In the rows, zero is written as 128.
Each path is a new rotation, seen through one point. The rows after it are directions, each followed by how far the rotation turns it, in degrees each step (0 if it stays put).
Each turn is a multiple of 5 degrees from 10 to 175, or 0.
Each row of a path follows its step; steps can be skipped.

step 0: [120 113 134 144 130 119 131 137 129 127 131 128 134 120 123 132 134 116
 115 124 123 125 114 127 131 145 118 129 125 111 123 128 123 117 120 117
 123 133 128 130 118 135 123 131]
step 1: [134 133 127 131 114 132 141 133 118 125 140 128 127 139 122 120 118 139
 121 147 117 138 137 132 143 138 129 123 130 129 125 141 128 121 128 124
 131 124 122 123 133 137 117 123]
step 4: [126 144 129 120 124 137 121 130 128 120 129 133 146 119 121 135 130 119
 131 130 129 137 154 122 133 124 122 129 133 116 126 124 118 118 111 129
 128 131 129 123 121 131 132 133]
step 5: [138 110 120 129 134 121 121 124 121 131 127 126 123 123 141 136 143 119
 122 127 119 144 128 134 133 148 124 119 119 129 130 131 117 122 123 124
 114 128 127 126 117 132 124 124]
step 7: [135 138 128 135 139 132 136 142 114 120 124 117 129 126 118 130 126 134
 120 140 123 130 134 144 127 122 127 116 127 123 125 124 125 135 135 110
 123 128 117 135 115 122 124 137]
step 11: [134 126 119 125 118 130 128 112 136 129 136 122 136 125 122 113 137 130
 119 124 123 145 133 132 131 119 110 120 115 128 132 135 130 125 135 119
 118 117 128 118 128 136 126 131]
step 12: [129 133 131 115 145 126 129 134 128 123 120 124 121 113 130 126 119 137
 126 124 114 125 130 131 127 137 138 121 125 118 139 122 131 138 149 120
 124 126 121 125 118 132 116 129]
step 15: [123 125 128 128 137 127 116 122 143 121 121 127 123 129 112 139 136 125
 129 132 135 132 122 124 118 135 132 126 130 144 141 124 125 125 121 120
 113 135 139 119 126 139 115 118]
step 16: [132 133 119 126 118 130 128 119 135 133 120 146 128 128 128 128 116 121
 118 131 133 137 125 133 126 119 113 115 123 116 132 127 136 128 139 124
 123 117 124 137 135 145 127 118]
[124 129 126 131 129 129 131 132 129 128 128 126 126 131 123 127 125 130
 127 130 129 135 123 127 125 130 128 129 127 128 129 127 127 126 127 128
 132 130 127 132 128 123 125 126] | 55
[129 124 127 125 126 127 127 135 129 125 130 127 131 131 128 130 126 124
 128 128 130 128 127 129 132 130 130 131 126 126 124 135 126 131 125 128
 130 128 125 126 128 128 129 130] | 10
[131 131 126 124 127 131 132 127 124 130 128 128 127 132 132 129 129 127
 125 126 127 129 129 130 127 125 124 125 126 130 132 132 124 127 124 126
 130 128 128 130 129 125 131 127] | 120
[125 126 131 126 123 128 122 129 129 129 126 129 128 127 130 132 127 131
 129 128 128 132 127 123 130 128 127 129 129 131 127 124 125 126 123 125
 125 130 131 133 127 128 132 129] | 70
[127 123 127 128 127 125 128 126 125 132 128 126 127 129 127 130 126 122
 127 129 128 128 130 132 131 124 123 131 127 126 128 124 128 131 132 128
 129 130 127 132 122 127 127 127] | 160

step 0: [134 131 151 142 133 124 128 130 127 134 134 130 127 118 132 126 125 117
 134 139 134 135 136 131 128 113 143 145 127 123 130 137 116 114 116 118
 127 126 127 146 123 129 127 132]
step 4: [131 135 115 127 134 121 134 124 141 135 135 124 141 134 131 115 134 117
 139 124 122 139 130 134 133 120 146 126 122 134 120 117 138 132 124 146
 126 121 123 138 142 119 137 120]
step 7: [131 134 126 132 136 123 141 128 116 128 124 113 115 145 115 117 132 111
 128 129 111 126 148 125 127 129 141 125 121 127 128 116 138 124 115 140
 126 132 128 127 134 131 129 128]
step 8: [115 128 120 137 125 131 121 113 117 130 133 116 130 115 127 123 129 116
 129 147 130 124 125 121 125 134 129 127 117 147 137 135 135 115 138 118
 118 124 126 145 126 121 132 129]
step 10: [128 123 123 128 147 144 122 134 125 127 121 127 132 138 134 110 128 118
 137 137 126 114 145 131 130 127 132 137 119 140 129 127 138 122 114 121
 124 124 131 107 130 129 121 123]
step 11: [127 135 136 138 131 145 118 118 133 132 121 120 132 143 118 129 138 123
 133 133 119 149 119 123 131 137 120 127 122 130 132 134 127 112 142 115
 123 126 137 139 142 130 129 125]
step 13: [125 125 125 129 142 147 129 119 124 121 141 120 124 123 144 130 126 117
 133 130 129 126 135 135 112 139 120 126 112 122 131 121 144 133 120 119
 127 107 135 130 126 132 123 127]
step 16: [122 130 132 138 145 126 127 120 136 127 130 131 129 125 135 137 138 130
 143 133 134 148 140 128 109 130 136 128 141 134 128 131 137 117 119 127
 124 107 138 135 134 124 128 127]
step 17: [142 112 127 128 114 138 125 131 118 129 121 133 130 135 146 139 128 115
 134 126 113 135 138 118 136 121 131 139 128 125 134 136 117 121 125 130
 124 115 121 136 124 138 142 133]
[129 129 128 129 128 130 131 129 129 130 130 128 130 127 132 133 129 132
 130 124 128 130 131 129 122 126 130 132 131 127 131 129 122 133 128 124
 129 127 127 128 129 130 130 128] | 20
[128 128 130 126 133 128 128 128 131 126 130 128 124 128 129 127 129 125
 133 133 128 128 130 131 126 126 128 127 133 125 122 127 130 131 124 128
 128 128 125 129 124 130 124 125] | 115
